In the rows, zero is written as 128.
The rows of A fall into 3 groups, and each row is roughly a mix of its group's hidden directions.
A:
[[130 140 103 139 116 114  55 121 113 110 161  75 121]
 [133 118 107 141 188 130 140 135 168 120 122  58 129]
 [115 108 164 118 200 159 154 120 120 147 142  88 123]
 [150 111 181 161 114  94 149 134  94 138  72 128 113]
 [108 145 121 139 124  90 178 108 157 196 129 137 111]
 [101 129 120 146  75 127 148  64 110 172 140 141 130]
 [132 129  74  68 133 130 101  96 141 118 160 107 160]
 [ 93 106 171 106 156 154 165 148 162 154 141 107 166]
 [187 116 130 162 125 123 130 197 110 116 122 103 108]
 [126  74 135 125 154 135 162 100 174 143  75 117 115]
 [111 133  71 125  74  83 107 131 149  91 112 131 140]
 [123 144 130 126 122 117  61 176 102  82 154 146 131]
 [161 169 139 110 106 155 186 126  90 146 143 156 151]
 [ 89 139 136 112  73 106 111  81 139 150 154 166 148]
 [159 101 169 142 121 100 123 154  80 134  70 119 114]
 [175 119  76 175 116 135 171 129 148 115 155 126 153]
 [131 160 170 140 165 125 196 126 103 133 104 144 153]
 [139 107 122 108 187 121 184 172 148 117 115 148 146]
 [126 104 133 120 188 168 112 122 100 144 158  88  91]
 [117 139 106 124  86 127  96 190 158 148 158 160 149]
 [149 105 112 188 104 126 178  97 125 136 108 162 154]
 [ 95 142 122  79 126 114 135  86 154 116 183  96 149]
 [123 120 170 183  90 133 155  86  90 115 118 136 106]
 [172 128 153 151  69  69 145 109 117 140 118 129 138]
 [ 90 151 160  78 106  96 101  75 131 146 126 136 130]
 [152 112 167  96 127  75 133 112  94 123  93  81 131]
 [ 90  96 115 152  82 148 124 101  82 101 136 103  95]
 [121 128  94 123 182 177 130 169 145 101 160 102 119]
 [148  95 126 124 123 159 162  66 144 153  94  89 122]
 [132 135 111  95  96 102 101  62 126 152 107 160 156]
 [106 139  74  85 116 132 103 190 139 135 145 139 153]
 [128 134 135 128 108 110  37 142 126 104 133 115  97]
 [176 145 173 132  97 146 142 115 120 153 102 186 131]
 [ 75 113 132 106 100 133 185 115 120 105  96 114 166]
 [117 130 148 125 122 115 157 158 144 101 196  73 123]
 [ 79 134 188 113 123 120 100 122 107 152  89 156 104]
 [ 95 140 131  82 107 112  90  71 126 153 111 161 143]
 [152 194 157 126 149 145 151 187 121 116 136 141 135]
 [116 118 102 120  70 104 102  97  82 139 162 160 136]
 [111 131 169  99 141 141 194 128 138 139  98 135 177]
 [163 124 122 128  76  74 154  87 134 127 150 110 160]
 [168 122 123 131  60 140  85 106 122 131 118 166 101]
 [ 90 102  89 126 149 118  93 147 153 118 167  74 117]
 [118 178 130 135  74 114 134 112  91 163 162 164 130]
 [ 99 161 132 155 102 159 139 128  80 106 164 158 168]
 [156 112  76 110 114 124  65 103 125 109 126 115  87]
 [150 144 131  96  89  90  82 153  97 131 147 173 110]
 [128 139 163 163 163 120 122 172 168 164 175 130 136]
 [107  75  81 132 124  93 123  76 143 154 133 100 125]
 [135  95 141 108 114 113  48 144 127  96 110 142 100]
 [ 77  77 100 152 146 104 158  93 160 150 119 126 135]
 [142 160 128 180  75 117 117 150  99 130 138 179 116]
 [ 89 160 157  76 184 133 118 106 140 125 117 103 108]
 [148 199 167 127 136 145 139 184 121 120 134 147 124]
 [128  89 197 158 133 152 141  88 145 146 141 106 111]
 [139 122  91 107  86 103  91 114  75 123 173 138 140]
 [157  89 128 159  90 105 137 109  91 143  80 156 152]
 [165 171 137 121 103 124 141 154 123 146 104 196 155]
 [123 103 106 143 164 132  83 120 125 122 167  77  82]
 [101  84  75 117 122 171  91 135 110 127 134 159 156]
 [125 155 110 106 182 157 129 156 158 103 165  86 110]
 [121 186 119 139 133  75 134 149 151 176 154 117 104]
 [194 165 108 166 126 132 116 149 143 146  97 159 108]
 [139 176 133 112 150  87 145 194 133 143 147 159 122]
 [143 148  73 111 166 143 155  81 164 116 145 112 152]
 [102  87 121 155 149 131 114  90 173 131  99  77 110]
 [130 129 119 140  39 119 105 136 145 125 123 170 135]
 [151 123 111 179 143 135 183  89 133 136  86 156 143]
 [151 164 107 119  99 147 128 153  68 134 114 183 123]
 [152  85 122 110 126 141  59 125 120  82 115  98 119]
 [139  75 111 126  99 113 122  93  86 137  87 149 167]
 [ 87 163 143 151  84  96 118 119 126 168 141 173 109]
 [134  64 111 110 169 115 160 117 169 138  93 114 121]
 [130 149 101  62 165 124 107  76 141 127 117 108 143]
 [119  69  95 140 161 144 140  93 144 110 119  79 149]
 [117 177 142 163 165 166 177 147 140 121 135 100 152]
 [124  85 141  88 121 141 105 120 202 144 135 104 146]
 [117 139 106 157 101 151 139 159 163 118 204 136 129]
 [ 70 136  86 109 124 133 138 190 114 124 150 122 157]
 [ 84 143  80 143 109 126 138 152  63  97 136 125 120]
 [139 146 101 104 147  74 169 167 127 157 158 159 137]
 [153 168 165 173 104 114 152 145 119 143 124 186 139]
 [147 145 116  67 149 114  99 143 137 109 160  70 123]
 [106 176 181 140 161 125 146 110 147 145  91 143  91]
 [108 113 130 135  74 157 148  96  66 107 105 136 110]
 [ 85  74 100 142 149 184 130 150 108 116 131 146 143]
 [151 125 169  91 143 131 148 128 189 157 107 143 169]
 [107 115 127 101  90 174 160 111  65 119 101 138 129]
 [ 93 147 130 159  68  99 167 135 125 105 110 155 160]
 [104  84 104  80 129 150  93 138 170 135 148  88 132]
 [102 120 130  98 115 159 179 104  71 110  90 127 139]
 [123  88 152 156 119 145 127  66 104 112 127  92  86]
 [170 128 147  87 139 130  95 186 112  87 120 155 122]
 [148 193 170 136 100 163 159 117 124 160 115 127 112]
 [118 104 122 141 157 175  94 187 101 128  99 148 105]
 [147 115 108 107  91 124  60 120  83  98 154 122 130]
 [134 149 103 120  74 105 142  89  91 173 164 140 132]
 [ 64 100 157  79 145 133 100 114  95 128 107 124 131]
 [121  83  74 110 105 155  82 139 105 128 138 154 159]]
One row of each group comes first, with its name. Which group is each row after those in?
[159 114 149 178  62  93 146 154 118 132 145 135 130] -> (70)
[156 183 106 118 135 123 155 162  92 128 179 122 157] -> (46)
[ 68 124 106 126 151 152 152 160  77 120 154  98 129] -> (73)

[114 157 148 139 179 126 175 185 157 124 120 149 136] -> (46)
[165 107  76 148  71 120 118 114 125 137 141 161 164] -> (70)
[123 122 121 141 148 155 141 191 141  99 182  91 113] -> (70)
[113 103 121  78 187 136 143 112 150 122 117  76 143] -> (73)
[168 177 167 105 115 138  95 176 112 111 123 147 107] -> (46)
[140 129 177 147 176 159 165 103  80 141 127 122 108] -> (73)
[122 119 118 150 183 145 169 123 170 129 113  70 136] -> (46)
[ 96 136 135 140  69 121 140  87 105 165 137 177 127] -> (46)
[ 62 127 117  94 129 141 133  74 149 128 162 139 153] -> (70)
